Some points:
np.array([-0.38, 0.34, 0.72, -0.06, 0.36, -0.53, 0.21, 1.80, 0.11, 0.15, -0.25, 0.15,
          -0.51, -1.11, 0.57, 2.27, 0.21, 0.23, -2.96, -0.39, 0.82, 0.56, 2.42, 1.33])
np.array([-0.33, -1.53, -1.07, -0.20, -1.95, -0.80, 1.04, -0.16, 1.66, 0.66, 0.05, 0.68,
          1.65, 2.26, -0.12, -0.92, 0.09, -0.11, 0.41, 0.20, 0.19, 0.10, 1.64, 1.67])
np.array([-1.97, 1.15, -0.46, -1.31, 0.58, 1.95, 0.40, -0.50, 1.01, 2.75, 0.02, -1.70,
          -0.30, 0.27, 0.21, 1.44, -0.67, -1.22, -0.11, -1.01, -0.64, -0.34, -0.81, 0.28])
np.array([-0.85, -2.23, -0.65, 1.09, 0.21, 0.19, 0.31, 1.24, -0.19, 0.85, 2.54, -0.30,
          0.25, -0.17, 0.47, -1.53, -1.25, 0.15, 0.10, 0.68, -2.51, 0.00, -0.36, 1.34])
np.array([0.56, -0.11, -0.28, -0.33, -0.76, -0.53, 1.41, -1.71, -0.77, 0.56, -0.65, 0.92,
          -0.15, -0.71, -1.33, 0.95, -1.34, -0.73, -0.42, -0.22, 1.29, -0.62, -0.53, 1.03])
np.array([0.04, -1.52, 0.75, -1.37, -2.25, 1.08, -0.66, -0.35, 1.15, -0.09, -0.42, 0.00,
          0.73, -1.42, -0.77, 0.40, -0.63, -0.26, 0.71, 1.38, -0.83, -1.31, 1.19, -0.75])
np.array([-1.34, 0.57, -1.02, 1.09, -0.18, 0.54, 0.81, -1.33, 0.30, 0.30, 0.37, 0.73,
          -2.37, 1.20, 0.70, 0.74, -0.12, 2.10, 1.44, 2.07, 1.65, -0.81, -0.73, -0.94])
np.array([1.51, -0.98, -1.61, 0.93, -0.26, 0.80, -0.05, 0.27, -1.41, -0.21, -0.95, -1.09,
          -1.73, 0.41, -0.99, -0.27, 0.25, -0.71, -0.98, -1.33, 0.47, -1.89, -0.44, -0.74])
np.array([1.24, -0.26, 0.10, -1.46, -0.77, -0.09, -0.93, 0.16, 1.96, -1.79, -0.24, -0.23,
          -0.50, 1.03, 1.72, -2.27, 0.23, -0.07, -1.97, 0.31, -1.30, -1.32, 0.01, -0.54])
np.array([0.83, 0.37, 0.21, -0.92, 1.46, 0.54, 1.05, 0.20, 0.18, 1.72, 1.21, 0.97,
          -1.11, -0.07, 0.77, -0.41, 1.36, 0.36, 0.26, -0.57, 0.86, -0.46, 1.42, -1.29])
np.array([-0.34, 0.18, 1.50, -0.25, 0.03, 1.12, 0.50, 1.03, -1.20, -0.59, 0.08, 0.01,
          -1.03, 1.58, 0.54, -1.03, -2.33, -0.12, 1.19, -0.43, 0.43, -0.14, 0.32, 0.18])
np.array([-0.25, -0.55, 0.30, 0.37, 0.34, 1.43, 1.84, -0.80, -0.75, -1.79, -0.36, -0.45,
          1.67, -0.22, 0.51, 0.66, -0.02, 0.33, -0.66, -0.48, -0.43, 0.24, -0.85, -1.64])
np.array([-1.51, 0.56, -0.27, -2.94, -1.05, -1.69, 0.23, 0.39, -0.86, 0.38, 1.22, 0.42,
          -0.44, 0.57, -0.70, -0.61, 0.33, 0.86, -0.48, -0.25, 0.70, 0.07, -1.36, -0.72])
np.array([0.52, 0.49, -1.48, 1.69, -0.39, -0.92, 1.13, 0.09, -0.33, 0.88, -0.29, -0.29,
          -0.48, -1.35, 0.17, -0.05, 0.22, 0.43, -1.01, -1.14, -0.47, 0.05, 1.28, -0.13])
np.array([0.42, -0.69, 0.18, 1.19, 1.80, 1.27, 0.32, 1.35, 1.23, 0.93, -2.28, 1.43,
          1.15, 0.76, -0.17, -0.68, 0.85, 0.12, -0.40, 1.91, -0.03, 0.52, -2.65, 0.39])
np.array([0.36, -0.64, 2.61, 0.83, -0.12, 1.26, -0.25, -0.94, 1.08, 0.87, 1.53, -1.05,
          1.48, 0.32, -2.65, -0.98, 0.85, 2.17, -0.94, -0.72, 1.34, 0.27, -0.26, 0.37])
np.array([-1.06, 0.38, -2.35, 0.09, 0.72, -0.04, -1.64, -0.41, 1.66, -0.49, 0.20, -0.02,
          1.30, 0.92, -0.04, -0.50, -0.83, -1.93, 0.54, -0.52, 1.19, 0.82, 1.11, -0.62])
np.array([-0.35, 1.74, -0.01, 0.70, -0.26, -0.98, 0.24, 1.67, 1.19, 0.60, -0.24, 1.53,
          2.14, -0.28, -0.72, -0.38, 1.87, -0.59, 1.04, -0.99, -0.65, -1.35, -0.94, -1.23])
np.array([0.51, 0.22, -0.41, 0.02, -0.64, -0.32, -0.24, 0.76, 0.08, -1.01, -1.13, -0.21,
          -0.24, 1.68, -1.29, 1.01, 0.04, 2.39, 0.81, -0.65, -1.58, 1.51, 0.43, -1.47])
np.array([-1.34, 1.20, 2.29, 1.71, -1.87, -1.47, 0.14, 0.16, 0.59, -0.12, 0.62, -1.14,
          -0.85, 0.17, 0.27, -0.39, -0.01, -1.81, 0.59, 0.17, -0.12, 0.47, -0.23, -0.30])
np.array([0.97, 1.39, -0.21, 0.72, -1.01, 0.07, -0.56, -0.68, -2.10, -0.44, 1.60, 1.37,
          2.05, 1.62, 0.66, 0.96, -1.08, 0.18, -0.65, 0.24, 0.34, -0.59, -1.02, 0.63])
np.array([1.70, 1.36, 0.22, 0.76, -0.11, 0.88, 1.06, 0.05, 0.12, -0.58, -0.51, 1.00,
          -0.59, -1.15, -0.15, -0.80, -1.10, -0.11, 0.25, -0.15, -0.23, 1.40, 0.57, -0.80])
np.array([-0.62, -1.33, 0.52, -0.63, 1.01, -1.14, -0.92, -1.52, -1.62, 0.47, -2.70, -0.96,
          0.84, -0.78, 1.77, -0.47, -0.90, 0.13, 1.50, 0.22, -1.51, 0.98, 0.65, 0.25])
np.array([1.25, 1.05, 0.73, -1.75, -0.05, 0.09, -0.33, 0.11, -0.31, -0.83, -0.34, -1.33,
          0.15, 0.00, -0.05, 0.72, 2.47, 0.23, 1.67, -0.07, -0.35, 0.60, 0.57, 3.78])
np.array([0.23, 1.19, 0.29, -0.45, 1.33, -0.23, -1.48, 0.58, -1.18, 0.77, 1.01, -2.17,
          1.39, -0.53, -0.33, 0.49, -0.60, 1.04, 0.37, 1.29, 0.75, -0.10, 1.90, -0.66])
np.array([-1.40, -1.39, 1.24, 0.51, 0.47, -0.84, 0.39, 0.85, 0.06, -1.45, -1.29, 0.63,
          -0.52, -0.69, 0.93, -0.51, 0.74, 0.58, 0.90, -0.56, 0.20, -1.40, 0.84, 0.08])
np.array([0.14, 0.11, 0.34, -0.05, 2.20, 0.13, 0.29, 1.02, 0.57, -1.72, -0.20, 0.19,
          0.76, -0.02, -1.49, 1.33, -0.54, -0.46, 0.19, 0.40, -0.92, -0.01, -0.10, 0.07])
np.array([0.61, 0.66, -0.87, 0.73, 0.32, -2.42, 0.01, -2.00, 0.47, 0.78, 0.13, -1.49,
          -0.64, -0.44, -1.05, -0.50, -0.67, -0.62, -0.10, 1.18, -1.14, -0.95, -0.21, -0.41])
np.array([0.81, -0.45, 0.64, 0.20, -0.79, -2.04, -1.24, 1.39, 0.33, 0.19, -1.04, -0.07,
          -0.71, 0.72, 1.10, 0.33, -1.28, -0.59, -0.65, 1.07, 0.39, 0.53, -0.86, -0.33])
np.array([-0.11, -0.60, -1.26, -0.27, -0.88, 0.32, 0.15, 0.84, -0.36, -1.22, 1.52, -0.68,
          -0.42, -2.54, -0.64, -0.59, -0.24, -0.90, 0.60, 1.28, 1.30, 0.88, -1.15, 0.63])
np.array([1.88, -0.17, 0.31, -0.10, -0.14, -0.22, 0.19, -1.01, 1.43, -0.58, 1.02, -0.16,
          -0.31, 0.00, 2.04, 1.47, -0.04, -0.09, 0.93, -1.06, 0.12, 0.98, -0.20, -0.59])
np.array([-0.08, 0.15, -1.44, 0.46, 0.92, -0.06, 0.33, -0.32, -0.84, -0.34, -1.16, -1.17,
          0.38, -0.73, 0.95, -1.04, 0.20, 0.76, -0.51, -1.29, 2.24, -0.70, -1.65, 0.53])
np.array([-0.08, 1.01, -0.91, -0.13, -0.91, 1.14, -2.58, -0.41, -0.23, 0.96, -0.22, 1.81,
          -2.12, -1.45, 0.02, 0.13, -0.12, 0.74, -0.62, -1.91, -1.57, 1.56, -0.46, 0.41])
np.array([-0.36, 1.18, -0.69, -0.61, -0.23, 0.62, 0.34, -0.27, -1.50, 0.47, -0.62, -0.15,
          -1.60, 0.22, -0.47, -0.55, 2.28, -0.81, -0.61, 1.81, -0.44, 0.91, 1.65, 0.14])
np.array([-1.12, -0.55, 1.56, -0.72, 1.89, 0.56, -1.02, -1.73, 0.06, -0.96, 1.31, 2.01,
          -0.16, -0.11, -0.98, 0.73, -0.09, -0.94, -0.30, -0.43, 0.27, -1.37, -0.43, 0.90])
np.array([-0.08, -2.32, 0.49, 0.44, 0.98, 0.34, -0.49, 0.17, -1.57, -0.07, 0.46, 0.82,
          0.84, 0.02, 0.51, 0.84, 1.87, -0.72, -0.11, -0.05, 0.16, 0.92, -0.76, -0.84])
There is one direction along which these points spread out most. Take the direction at right angles to it along which they spread out most. Go by this last direction. Where along it does each point below lie, from 0 to 99? The average is 50, and the first point in the table lies past the average. One standard deviation of the points above along it is 16.
np.array([-1.34, 0.57, -1.02, 1.09, -0.18, 0.54, 0.81, -1.33, 0.30, 0.30, 0.37, 0.73,
          -2.37, 1.20, 0.70, 0.74, -0.12, 2.10, 1.44, 2.07, 1.65, -0.81, -0.73, -0.94]) 68
np.array([0.61, 0.66, -0.87, 0.73, 0.32, -2.42, 0.01, -2.00, 0.47, 0.78, 0.13, -1.49,
          -0.64, -0.44, -1.05, -0.50, -0.67, -0.62, -0.10, 1.18, -1.14, -0.95, -0.21, -0.41]) 38
np.array([0.14, 0.11, 0.34, -0.05, 2.20, 0.13, 0.29, 1.02, 0.57, -1.72, -0.20, 0.19,
          0.76, -0.02, -1.49, 1.33, -0.54, -0.46, 0.19, 0.40, -0.92, -0.01, -0.10, 0.07]) 52
np.array([0.52, 0.49, -1.48, 1.69, -0.39, -0.92, 1.13, 0.09, -0.33, 0.88, -0.29, -0.29,
          -0.48, -1.35, 0.17, -0.05, 0.22, 0.43, -1.01, -1.14, -0.47, 0.05, 1.28, -0.13]) 53
np.array([-1.40, -1.39, 1.24, 0.51, 0.47, -0.84, 0.39, 0.85, 0.06, -1.45, -1.29, 0.63,
          -0.52, -0.69, 0.93, -0.51, 0.74, 0.58, 0.90, -0.56, 0.20, -1.40, 0.84, 0.08]) 35
np.array([-0.34, 0.18, 1.50, -0.25, 0.03, 1.12, 0.50, 1.03, -1.20, -0.59, 0.08, 0.01,
          -1.03, 1.58, 0.54, -1.03, -2.33, -0.12, 1.19, -0.43, 0.43, -0.14, 0.32, 0.18]) 45
np.array([0.36, -0.64, 2.61, 0.83, -0.12, 1.26, -0.25, -0.94, 1.08, 0.87, 1.53, -1.05,
          1.48, 0.32, -2.65, -0.98, 0.85, 2.17, -0.94, -0.72, 1.34, 0.27, -0.26, 0.37]) 75
np.array([-1.06, 0.38, -2.35, 0.09, 0.72, -0.04, -1.64, -0.41, 1.66, -0.49, 0.20, -0.02,
          1.30, 0.92, -0.04, -0.50, -0.83, -1.93, 0.54, -0.52, 1.19, 0.82, 1.11, -0.62]) 41
np.array([-1.34, 1.20, 2.29, 1.71, -1.87, -1.47, 0.14, 0.16, 0.59, -0.12, 0.62, -1.14,
          -0.85, 0.17, 0.27, -0.39, -0.01, -1.81, 0.59, 0.17, -0.12, 0.47, -0.23, -0.30]) 32
np.array([-0.38, 0.34, 0.72, -0.06, 0.36, -0.53, 0.21, 1.80, 0.11, 0.15, -0.25, 0.15,
          -0.51, -1.11, 0.57, 2.27, 0.21, 0.23, -2.96, -0.39, 0.82, 0.56, 2.42, 1.33]) 60
np.array([-0.85, -2.23, -0.65, 1.09, 0.21, 0.19, 0.31, 1.24, -0.19, 0.85, 2.54, -0.30,
          0.25, -0.17, 0.47, -1.53, -1.25, 0.15, 0.10, 0.68, -2.51, 0.00, -0.36, 1.34]) 30
np.array([0.04, -1.52, 0.75, -1.37, -2.25, 1.08, -0.66, -0.35, 1.15, -0.09, -0.42, 0.00,
          0.73, -1.42, -0.77, 0.40, -0.63, -0.26, 0.71, 1.38, -0.83, -1.31, 1.19, -0.75]) 28
